Each path below is one point turned by a fixed rotation once a step. After each direction that follows a path, write how fast that rotation turns it, in deg/step (0 if it stays still).
Each turn is a multiple of 5 degrees from 10 to 175, or 0.
Each row of a path follows its step; steps can be skipped.
Path 1:
step 0: [2.909,-0.819,1.230,-0.872,2.586,3.058,-1.054,0.029,-1.933,-3.145,-3.058,1.927,-1.508,4.684,-3.183,-1.066,0.260,2.404,-2.563,3.162,1.894,1.047,-2.506,-1.732,-1.254,-4.795,-2.401]
step 1: [-1.350,-0.121,1.682,-2.173,-1.964,2.404,-3.858,1.705,-2.030,4.252,-1.252,-4.472,-0.147,-1.218,-1.108,2.296,2.054,1.074,6.129,1.041,-1.313,-2.404,3.222,0.458,-1.287,-0.602,-0.598]
step 2: [-1.135,-3.621,2.600,-0.690,2.415,-4.720,-0.139,0.212,-1.617,-2.594,-2.364,1.267,-0.813,6.340,1.093,4.263,2.549,-1.108,-0.706,-2.021,1.174,1.852,-0.815,-1.385,-0.544,-1.956,2.325]
step 3: [1.941,1.429,0.951,2.291,-1.404,2.682,0.592,0.363,-2.272,2.167,-0.358,-0.387,2.244,2.087,-2.033,2.911,-0.773,6.520,0.391,5.778,1.077,-1.265,2.620,-2.295,0.869,1.730,-1.580]
step 4: [0.062,-2.558,-0.488,-5.922,-2.560,1.484,-1.720,0.384,-1.718,-1.374,-4.324,-4.294,-4.389,1.222,-2.871,0.677,2.805,0.114,-1.713,-1.473,-0.790,1.391,-1.660,-1.373,-1.051,-3.473,0.077]
step 5: [-0.157,1.737,2.725,-0.227,5.629,0.265,-3.669,0.736,0.305,1.443,-1.242,3.264,1.594,2.065,-1.966,2.741,1.446,1.242,5.460,2.254,1.483,-0.643,4.038,0.508,-0.594,-1.783,1.817]
step 6: [-1.143,-5.230,1.282,2.141,-4.387,-2.706,1.080,1.034,-2.770,-0.991,-0.533,-4.424,0.195,4.414,0.834,2.759,0.496,1.045,0.501,3.505,-1.224,-0.772,-2.166,-1.718,-0.165,-3.010,-1.902]
step 7: [0.650,1.219,0.949,-2.809,1.425,3.611,-2.061,-0.588,-5.075,1.974,-3.435,2.505,-1.663,2.016,-0.449,2.592,1.962,3.177,-2.698,-1.562,1.653,-0.163,3.636,-3.028,-1.696,3.388,-0.043]
step 8: [3.006,-1.060,2.170,-1.130,-0.294,-1.273,0.802,0.824,3.229,-0.872,-3.037,-5.340,0.900,1.281,-5.564,1.386,3.022,2.444,3.785,1.351,1.045,1.477,-0.924,0.266,1.989,-3.011,1.609]
step 9: [-3.356,0.151,-0.935,-4.056,0.517,0.661,-3.103,3.017,-3.348,0.696,1.336,3.569,-2.799,4.137,1.562,3.461,-1.456,0.578,0.535,4.504,-0.976,-1.366,1.512,-1.115,-0.893,-3.906,0.383]
step 10: [2.364,-2.475,2.934,4.339,-0.502,-0.069,-3.108,-3.102,-2.842,-0.361,-5.150,-3.310,2.848,1.000,-2.012,1.844,2.755,0.159,0.302,0.012,0.934,-0.158,1.396,-0.848,-3.755,-0.525,-3.488]
Speeds:
[0.613,1.215,-0.015,0.041,-0.949,0.776,-0.703,-0.753,-0.185,0.547,-2.050,-0.185,-1.140,-0.399,-0.204,1.341,1.069,-1.916,0.337,-1.277,-1.086,0.341,0.063,1.161,-0.298,1.480,-0.282] : 120
[0.531,0.684,0.225,0.059,0.010,-1.289,1.064,-0.381,0.406,-1.363,-0.416,1.307,-0.497,0.659,0.734,1.961,-1.742,0.078,1.332,1.321,-0.561,0.106,-0.781,1.001,1.590,-0.141,0.297] : 115
[-1.456,-0.382,0.787,1.771,0.270,-0.835,-0.462,0.160,1.121,0.856,-0.501,-0.274,-0.885,0.746,1.591,0.228,-0.461,1.299,-0.564,-1.198,-0.693,0.816,1.533,0.741,0.222,-0.515,-1.601] : 90
[-0.309,-0.939,-0.150,-1.083,0.926,-1.976,-1.338,-0.122,-1.127,1.496,-0.259,-0.118,-1.136,-0.734,-0.635,0.419,-2.033,-0.024,-1.477,-0.326,-0.595,-0.226,-0.915,0.043,-0.387,0.483,1.029] : 145
[0.661,0.103,0.985,-1.734,0.876,1.113,0.687,0.027,0.251,-0.054,-1.377,-0.348,-1.200,-0.974,0.184,-1.447,-0.450,1.859,0.955,-1.208,0.339,-1.071,-1.075,0.485,0.800,-0.131,-1.003] : 100
[0.942,-1.454,0.541,0.832,0.819,1.089,0.292,-0.744,-0.049,-0.680,1.314,-0.066,-1.829,1.242,0.116,-0.063,1.330,-0.191,-1.168,-0.450,-1.243,0.342,-1.563,0.710,0.322,-0.982,1.102] : 170
[-0.431,-1.310,-1.041,-2.526,-2.089,-0.535,-0.215,-0.003,-0.382,-1.307,1.027,0.646,-0.460,0.130,1.112,0.198,0.658,0.394,-0.193,-0.844,-0.592,-0.748,1.366,0.902,-0.032,0.033,-0.148] : 145
[1.438,-1.475,-0.030,0.719,-0.890,0.176,-0.659,-0.826,1.695,0.297,0.637,-1.325,1.140,-1.172,-0.566,0.951,-0.575,1.262,1.303,-0.102,-1.833,-0.631,-0.118,-0.481,-0.528,0.415,0.196] : 155
Path 2:
step 0: [3.380,-0.204,2.085,1.311,-2.378,-1.465,4.165,-0.453,-1.798,1.984,7.482,-0.524,-4.448,-1.163,-2.265,0.904,0.542,1.735,1.161,-1.412,-2.802,-2.133,-1.136,-2.786,-1.475,-0.668,-2.614]
step 1: [0.496,-0.207,-2.422,-1.481,-0.133,-5.650,-1.674,-2.174,0.840,-0.379,3.500,-0.355,0.767,-0.889,-1.214,5.690,-1.578,1.211,5.209,-2.969,-3.493,-0.816,2.298,-3.766,1.206,-2.581,0.145]
step 2: [-3.769,-0.876,-0.703,-4.576,1.330,-0.386,-3.325,-0.586,2.513,3.456,1.833,-2.858,1.391,2.949,-1.647,3.159,-1.489,-0.471,1.220,-0.923,-1.215,5.749,2.497,-0.873,-4.930,0.386,1.705]
step 3: [1.780,0.296,2.581,-1.072,0.913,2.450,1.016,1.280,-3.181,4.488,5.013,-0.997,0.670,-0.506,-0.714,0.369,-3.064,-6.117,-1.187,2.641,-2.820,3.557,0.503,0.582,-3.643,0.539,-0.988]
step 4: [6.171,-2.667,-1.859,-0.021,-1.358,1.610,0.635,0.256,-2.165,0.085,1.516,0.818,0.834,2.215,2.376,1.763,-5.395,-3.582,4.669,0.777,-2.855,-0.894,0.398,-1.079,1.916,-0.505,-3.867]
step 5: [3.316,-1.921,-2.502,-3.031,0.128,1.258,-0.104,1.636,2.566,-0.283,-0.135,0.817,-2.019,8.132,-2.651,1.242,-2.075,1.211,1.604,-5.479,0.339,-0.134,-0.159,-1.961,-1.084,-0.978,-1.996]
step 6: [0.717,3.229,2.382,-0.857,1.254,-1.173,0.799,5.114,0.324,-0.001,3.988,1.008,-2.618,2.019,-6.053,3.767,0.437,-2.809,-1.825,-2.028,2.319,2.539,-0.402,-2.817,-1.390,-2.986,0.379]
step 7: [2.376,-0.913,1.506,-0.196,-2.416,-1.544,0.355,4.382,0.574,0.211,2.610,0.327,-0.067,-3.801,2.382,6.494,-0.459,-0.968,4.162,3.714,2.208,4.005,1.576,-2.098,-0.055,-2.317,-0.712]
step 8: [3.757,-3.329,0.667,-3.141,-1.456,-0.626,1.498,0.750,2.370,4.928,-0.496,-1.629,1.386,0.775,2.997,2.533,0.856,4.384,2.866,0.575,-1.695,1.328,-0.925,-1.682,-5.163,1.548,-3.803]
step 9: [-0.072,1.325,0.673,0.439,-0.600,-1.154,3.133,-0.745,-0.991,3.650,4.450,-2.369,0.174,2.369,-4.782,1.732,-0.129,0.562,-0.240,-1.457,-5.466,-1.033,-4.257,-3.705,-1.747,2.362,-3.210]
step 10: [-1.115,-0.790,-3.249,0.923,-1.838,-1.332,-0.510,0.090,-1.050,-1.585,7.883,-0.763,-1.875,0.186,-2.138,4.055,-4.103,-0.065,2.710,-0.926,-3.885,1.146,1.786,-1.575,2.360,-0.243,2.691]
Speeds:
[0.069,0.203,0.953,-0.277,-0.462,0.092,-0.527,-0.988,1.062,0.946,-1.500,1.232,1.646,-1.499,-0.828,0.713,0.745,-0.442,0.298,0.989,-0.986,2.213,-0.024,0.911,-0.752,-0.082,-0.558] : 70
[1.794,-0.046,-0.103,1.341,0.922,1.204,-1.589,-0.275,0.138,-1.245,-0.257,1.322,0.244,1.192,-0.912,0.271,-1.655,-0.662,-0.599,0.635,1.575,-0.234,-0.260,0.746,-0.995,-0.083,-0.238] : 45
[0.839,0.398,-1.121,0.204,0.524,-1.091,0.413,0.471,2.591,0.475,0.731,-0.196,-0.739,-0.207,-0.916,-0.359,1.342,0.282,-0.072,2.325,0.827,-0.851,0.856,-0.151,0.396,0.281,-1.034] : 45
[-0.356,-0.277,-1.501,0.093,-1.111,-0.074,0.110,-0.472,0.512,-1.134,0.888,1.387,0.851,0.064,-0.232,0.313,1.758,-1.177,0.421,-1.879,-0.520,-1.545,-0.763,0.413,-1.145,0.674,-1.188] : 85
[0.699,-2.373,-0.806,1.029,0.205,0.424,1.294,-0.149,0.332,0.486,0.281,-0.588,-0.825,0.035,-0.456,-0.512,0.690,0.767,0.085,-1.310,0.635,1.691,0.856,1.990,-0.698,0.385,0.892] : 130
[-0.372,0.554,1.046,1.014,0.414,-1.266,-0.447,-0.079,1.603,-1.498,0.110,1.215,-1.012,0.860,-0.865,-0.156,-0.522,0.774,-0.423,-1.584,-1.823,0.888,0.990,-0.413,1.259,0.228,0.093] : 80
Path 3:
step 0: [-1.157,1.904,1.566,0.488,0.873,3.492,-4.311,3.899,0.500,-3.150,-0.878,0.668,-3.732,-1.029,0.383,-2.227,0.457,2.268,-1.291,0.274,-1.834,-0.428,-1.590,-0.784,-5.294,-2.331,0.208]
step 1: [-3.477,0.559,0.341,0.729,-3.311,0.323,0.238,-1.339,-2.627,2.337,-2.174,-3.708,-2.537,-4.849,0.823,-0.806,0.864,0.809,1.358,2.448,-2.149,-2.357,2.527,-0.509,-2.354,3.342,-1.095]
step 2: [-1.883,3.209,-3.909,1.626,2.093,-2.739,-2.258,-4.278,1.724,-2.132,-2.725,0.414,-1.102,1.244,-0.985,0.694,2.193,-0.649,-0.582,4.887,-2.189,-0.756,-0.403,0.742,-2.913,-1.603,-0.427]
step 3: [0.865,1.602,1.433,-2.189,-2.444,1.037,3.295,-1.428,-0.689,-2.729,0.716,-2.778,-4.372,4.458,-0.814,-2.907,0.450,-0.721,3.095,2.281,0.670,-0.273,3.322,-0.908,-1.769,-0.552,-1.818]
step 4: [-2.947,-0.236,-0.463,1.933,2.314,-1.786,1.761,-3.042,3.572,2.222,-1.763,-0.193,-5.164,2.235,-3.060,-1.353,-2.349,2.077,0.429,-2.196,0.419,0.911,-2.131,-1.155,-1.512,2.921,0.474]
step 5: [-0.028,-0.894,-0.416,-0.898,-1.261,3.461,2.112,-3.329,0.061,-1.182,1.081,3.591,0.615,3.065,-0.331,1.967,1.114,2.984,3.580,1.535,-0.348,2.032,0.778,4.115,-1.896,4.577,1.298]
step 6: [-0.834,2.337,3.186,0.438,2.697,0.435,-2.827,0.828,0.652,3.094,-0.197,1.305,0.980,3.500,-0.046,-5.074,-0.842,1.283,4.813,-0.593,-0.450,-0.298,-2.257,3.485,-0.983,-0.626,-1.114]
step 7: [-2.291,-2.995,-0.581,0.116,0.598,3.497,-1.475,1.239,3.617,-0.943,3.085,-1.199,-2.209,-3.957,1.011,-0.896,-0.177,0.489,2.764,-2.388,-1.625,0.836,2.607,3.790,-3.373,0.148,-0.461]
step 8: [-0.854,0.513,-3.683,1.310,0.388,-2.076,-2.195,-2.337,-3.968,4.119,0.879,3.141,-2.738,-2.495,1.840,-0.708,2.257,-2.700,3.685,-0.236,-2.361,-1.336,-0.370,2.189,-0.355,0.654,-1.005]
step 9: [-0.002,1.055,-1.030,0.479,1.066,-1.627,2.583,-2.839,3.136,-4.342,3.154,1.415,0.990,-2.585,-1.310,-3.360,1.111,-2.004,3.400,2.720,-1.774,-2.086,1.206,1.429,1.855,-3.857,-0.128]
step 10: [3.900,-1.689,-0.727,0.869,-1.964,-2.920,0.304,1.736,-0.946,-2.285,2.081,0.744,-5.716,0.225,-2.934,-4.003,0.451,-2.373,1.886,-2.368,-0.397,1.301,-2.463,-1.722,-1.911,0.761,-1.129]
Speeds:
[0.670,1.234,-0.215,0.198,-0.568,0.806,0.980,0.696,-0.980,-1.091,1.202,-1.037,-0.391,-0.833,-0.356,0.942,1.561,1.471,0.523,-0.126,-0.045,2.435,0.760,0.566,0.596,0.131,-0.865] : 160
[-0.544,-0.833,-1.857,0.444,0.099,0.198,0.582,0.361,-0.424,1.652,1.007,-0.384,-1.436,-1.628,-0.292,1.288,-1.662,0.852,-0.567,-0.082,0.520,-0.424,-0.253,-0.552,-0.845,1.680,0.007] : 110
[-0.284,-1.729,0.016,1.038,0.490,-1.428,2.234,-0.547,-1.565,-1.270,0.194,0.571,0.284,1.594,-0.076,-1.072,-0.819,1.328,-0.733,-0.418,0.136,0.744,-0.163,-0.257,-0.305,-0.127,0.089] : 55
[0.196,-0.904,0.351,-0.690,2.114,1.662,0.744,0.547,0.962,1.341,-0.502,0.020,0.313,1.857,0.020,0.456,0.782,0.386,0.056,-0.695,1.640,0.345,0.049,1.187,0.587,1.277,-0.376] : 45
[-0.193,0.585,-0.732,0.479,0.236,0.605,0.928,-0.530,0.636,-0.338,-0.381,0.487,-1.567,-0.280,-0.478,-2.319,1.393,0.447,1.385,0.453,-0.887,-0.968,-0.584,1.234,-1.791,1.004,-0.172] : 0
